The rows of M fall into several groups, and each row is roughly a mix of its group's hidden directions.
M (95 x 16):
[[ 32 -19 -34  21  41   5   9  -8  40  -3  19 -12   6 -31  14 -22]
 [-22  16  -7   6 -11   0 -28  17  37   0 -32  -6 -21  13  53  26]
 [-23   1 -11  10  23  35 -34  25 -39  22  -9  22 -25  13  28  -9]
 [ -9 -26  17   4 -18 -57  17 -19  -3 -13 -23  16 -21 -11 -30 -31]
 [ 19 -21  13  -4  19  13  21 -17 -33   4  23   1  25 -21 -52 -31]
 [ 32   0  14 -15  15 -50  34 -37   8 -21 -10 -11  -8 -11 -31  -4]
 [  6 -22  -2  24  34   8  56   0  -4   8  -7  11  12 -21 -41 -24]
 [ 35 -10   3   0  33  24   6 -28 -36  15  22 -28  25 -18 -13 -29]
 [-29 -33   0  12  42  -6  16  32  -6   0  21  31 -19 -19 -31 -18]
 [-35   7  -1 -17 -14 -30 -30  21  40 -15  -9  13 -31  14  21  29]
 [ -8   2 -27   7   0  30 -44  20 -28  18  33   2  -6  14  45  -5]
 [  6  20 -28   7  13  44 -24  17  18  13  14 -18  11   9  51  23]
 [ 39   3 -42  12  41  24  30 -24  10  13 -14  11  13  -3 -12 -22]
 [ 31 -29 -21   1  -1 -15  -9 -38   3   4  32 -17  20 -23  -8 -47]
 [ 23  33  27 -13 -61   0  -7 -13  -6 -24 -23   1   6  15   3  26]
 [ 14  -6  27  -3 -17 -31  35 -10   2 -31 -17  28  -8 -14 -51  -7]
 [ 20  21 -14  17   4  29  58   7 -12  14  19 -16  36  13  -4  23]
 [ -5 -26  15   8  16 -45  34  -2 -13 -14  -7  24 -25 -17 -40 -25]
 [ 31  -6 -23  33  21  -8  46  -4 -48   8  20   4  -8   2   5 -22]
 [ 22 -12 -16   9  40   7  34   2 -22  -4  13  39  -8 -12 -42 -24]
 [ 13  -8  21   4   3 -16  57  -6 -28  -1  31 -22  25  -9 -38   0]
 [ 42  21   7 -27 -21 -27  -1 -14 -21 -39  24  27 -17   9 -21  12]
 [  7   1  29 -24  10   5  29  -6  22 -19  -4  11  20 -17 -65  11]
 [ 10  22  19  -7 -74 -22  -7  -8  -7 -21  -1  -7   4  17  15  22]
 [ -2 -19  19 -14  15 -43  29  -3  -3 -21   8  24 -16 -15 -56 -10]
 [ 21  32  18 -31 -31  -3  22 -23  19 -17 -15  -7  26  14 -31  34]
 [  7 -18 -27  15  47  23  18  12 -29  19  45   7   8  -9 -11 -22]
 [ -7  -2 -28 -10 -36 -52 -14   5   1 -14  40  22 -23  19  12   2]
 [-43   0  27 -22  16  19 -41  23   1  16  17 -34   6   2  18  25]
 [-19 -16 -24  28  61  17  35  22  13  24  -7   3  -3  -9   0  -8]
 [ -9 -23 -27  19  57  35  11  11   2  25  -2  17   4 -15 -13 -29]
 [ 26   1  17  -2  17   0  52 -15   2 -15 -17  14  12 -15 -57  -2]
 [-11  -8  20  -9 -21 -13  26   3  39 -24 -20  29   9 -13 -55   5]
 [ -3  18  -2 -12 -53   7 -49   9 -17  -5  20   2  -3  22  36  16]
 [-32  -2  21 -19 -39 -15 -44   2  39  -6  -7 -25   5  -1  22  17]
 [  2 -14  11  20  -3 -16  40   5  -9 -17 -31  45 -18 -13 -42 -20]
 [-28  -3  -6   0   5  21 -27   1  31  30  -1 -50  25   0  40   9]
 [-16   9 -18 -14 -31 -15 -56   3  29  -8  -5  11 -22  16  38  10]
 [ 19  17  -4 -19 -20 -11  -4 -25  38  -2  17 -51  31   4  21  25]
 [-46 -12  30   0  -9 -16   2  26  22 -14 -38  32 -22  -7 -26   6]
 [ 17  11  15   2 -26 -15  30  -8  18 -30 -47  37 -11  -1 -33   6]
 [ 60  22   2 -15  -7 -16  31 -31   8 -30   7   1  10  -3 -27  13]
 [ 16  12 -26 -32  14  15 -61  -6  33 -14  11  22 -13   1  14   3]
 [-29  -6 -12   8  60  38 -12  22  14  29 -11 -12  -3  -3  21   4]
 [ 19  25 -30 -13 -23   5   5 -24  19  16  18 -38  37  24  23  21]
 [-44 -21 -10   4  49   8 -28  21  15  27   3 -18 -13  -7  28  -7]
 [-42 -17   8 -12  16  23 -41  14  14  26  24 -38  20  -9  17   2]
 [ -1   6  12   1 -27 -36  53  -7  35 -18 -25   3   8   2 -30  20]
 [  4 -19  18  22   3 -46  61 -13   4  -4  -9 -24   3 -17 -19  -9]
 [  3  30 -27   5 -30  32 -25   8   3  12  -4  -5   7  30  51  24]
 [-33 -20   1  10  24  20 -24  29 -23   7 -13  47 -30  -6 -10 -25]
 [ 29   2 -33  29   2  51   5  -2 -10  21  18 -16  33  -3  27 -14]
 [ 15  -6  21  14  24  -3  24 -13   9 -15 -62  21 -21 -20 -24 -17]
 [-27  15  -2  19 -34  21 -22  18   9  12 -41  -1  -7  19  48  16]
 [ 16  21   4 -36 -17 -27 -16 -29  51 -19 -11 -24   6   5   4  27]
 [  3 -23  -7 -11  45  10 -20   1  -7  -6   7  42 -19 -21 -37 -35]
 [  7  12 -29  -2  35  54 -32   4 -11  28  12 -10  11  10  32   0]
 [ 58  35   1  -1  16  24  21 -17 -41 -12 -13  12  -6  11  -4  10]
 [ -3  -3  -1 -31 -39 -56   0 -14  10 -22  24  19  -6  10 -32   3]
 [-28  -5  34 -16 -34 -22 -10   3  -1   4  31 -52  23   0   8  21]
 [-13  22  -6   3 -38  23 -11  13  52  -4 -31   3  13  12  23  32]
 [-30 -17   9   8  35  52 -39  27   2  19   0  -5   4 -19  14 -10]
 [-32  14  17 -22 -29 -42 -11  11  17 -18 -22  18 -30  22   0  30]
 [ -1 -12 -18 -24 -49 -47 -25 -22  19 -12  31   7   3   4  -9 -14]
 [ 44  27 -19 -24  -3  10  -6 -29  -3   3  36 -33  29  14  13  17]
 [-19 -33  15  -4  29  11 -26   5 -46  17  28   1  -2 -18 -19 -37]
 [-42   0  43 -15  -7   9 -51  30 -10  -6  -5  -3 -19  -2  15  18]
 [-14  -1  16 -12 -40 -52   6 -14  30 -21 -35  14 -15   4 -18   4]
 [  8  16  19  -1  34  62 -18  -3  -8  18 -32 -25  16  -6  15   8]
 [ 22  38  16  -3 -31   3  -5 -12 -27  -1 -16 -31   1  26  40  31]
 [ 31  29 -15  10 -56  -5  31 -23   2  -2 -20  -6  20  26  12  15]
 [  9  32  30   8 -48  22   2  20 -22 -23 -25  23  -6  15   5  30]
 [ 27   7 -28  17  21  52   1   4 -23  21  33 -16  27   1  22  -4]
 [-41   0  24  -2 -18  -8 -10  20  43 -13 -49  18 -16  -2  -5  18]
 [ -1  26  -1  -9 -46 -35  26   1  24 -22 -18  21  -8  26  -9  34]
 [ -1  -8 -63  14  25   3 -12   8  18  11   2  41 -24   8  17 -23]
 [-28 -19  28  -8  33  16 -55  19 -23   4   1   2 -26 -17  10 -14]
 [-25 -27  -7  15  69  16  -4  16   0  26   0 -11 -11 -18   9 -19]
 [-18  -6 -45  24  30  11   7  10  18  36   6 -25   5   9  46  -2]
 [-12  12  22 -33 -36 -11 -58 -15  11  -6  -5 -25   0  10  24  16]
 [-20 -27 -53  18  14 -22  21   8  16  25  41  -3   7   3   9 -20]
 [ 21 -23 -28  14  23 -22  18 -19  10  -8 -15  38 -20 -16 -26 -43]
 [-34   7  24 -15 -27   6 -53  10   5   7  -6 -30   1   9  36  20]
 [-34 -38 -14 -10  15 -16 -11  11  35   9  48  -7  16 -20 -21 -16]
 [ 47  31 -32   1 -10 -16  15 -13 -32 -14  10  26 -23  28  16   8]
 [ 25  -2  17  -7  12 -39  49 -23   5 -22 -12   5  -5 -12 -46  -3]
 [-28  17   5 -12 -47 -29 -18   7  28 -11 -30  10 -19  23  19  27]
 [ 53  37  -1 -23 -21  -8  -4 -31  21 -27  -5 -14   7  10  10  27]
 [ 17  23  33  21 -30  26  15  19 -33 -23 -34  30 -13   4  -2  16]
 [ 15 -12   6  15   0 -25  54   0 -21 -17  -1  34  -9  -9 -46 -16]
 [ 35 -13 -28 -15  10 -20   8 -43  -4   8  39 -20  24  -6 -17 -29]
 [ 11 -17  10  -3  63  12  28 -11 -10  10   9 -15  14 -24 -38 -18]
 [ 21   0 -24  16  30   4  63 -16  11  18   6 -24  30  -2 -14  -1]
 [ 13  29   4 -17 -27   7 -38 -17  34  -9 -27 -24   3  11  38  26]
 [ 43  20  17 -11 -28 -22  20 -24  17 -39 -28  18  -6  -3 -24  12]]
Here is one row of each group, with its name. Which group are the others in?
[-10  11  57 -19 -23   7 -32  11 -34 -22 -20  16 -21   0 -12  13] => K
[-16  -7 -23  13  53  31 -21   7  10  33 -15 -19  -5  -2  38  -9] => L
[ 21 -16  15  -2   2 -35  42 -26 -12 -14  -3  10   3 -15 -53 -23] => T

[  6  24 -19  10 -56  14  -9  24 -16 -14  13  40  -7  26  18  17] => L
[-37  -9  13  12 -22  10  -8  21  54  -9 -46  20  -1 -12  -6   6] => T
[ 31 -11 -14   1  25 -14  51 -26   8  -3   3   7  15 -14 -47 -20] => L
[ 40 -13 -15   9  30  21  21 -18 -25   9  37 -13  27 -18 -17 -28] => T
[ -2  25  -2  -4 -10  37   0  16 -20  18  36 -32  32  21  24  34] => L
[-30 -27  14   1  34  26 -22  23  -8   2  -9  38 -15 -22 -31 -25] => K
[ 28  26 -14  10 -36 -28  14  -7 -23 -20 -21  31 -32  27  17   9] => K
[-24 -20  -7  31  28 -15  37  23  23  -2 -32  30 -27 -12 -13 -11] => L
[ 22  -4   3  12 -27 -45  60 -23   8 -13  -2 -10  12  -3 -23  -3] => L
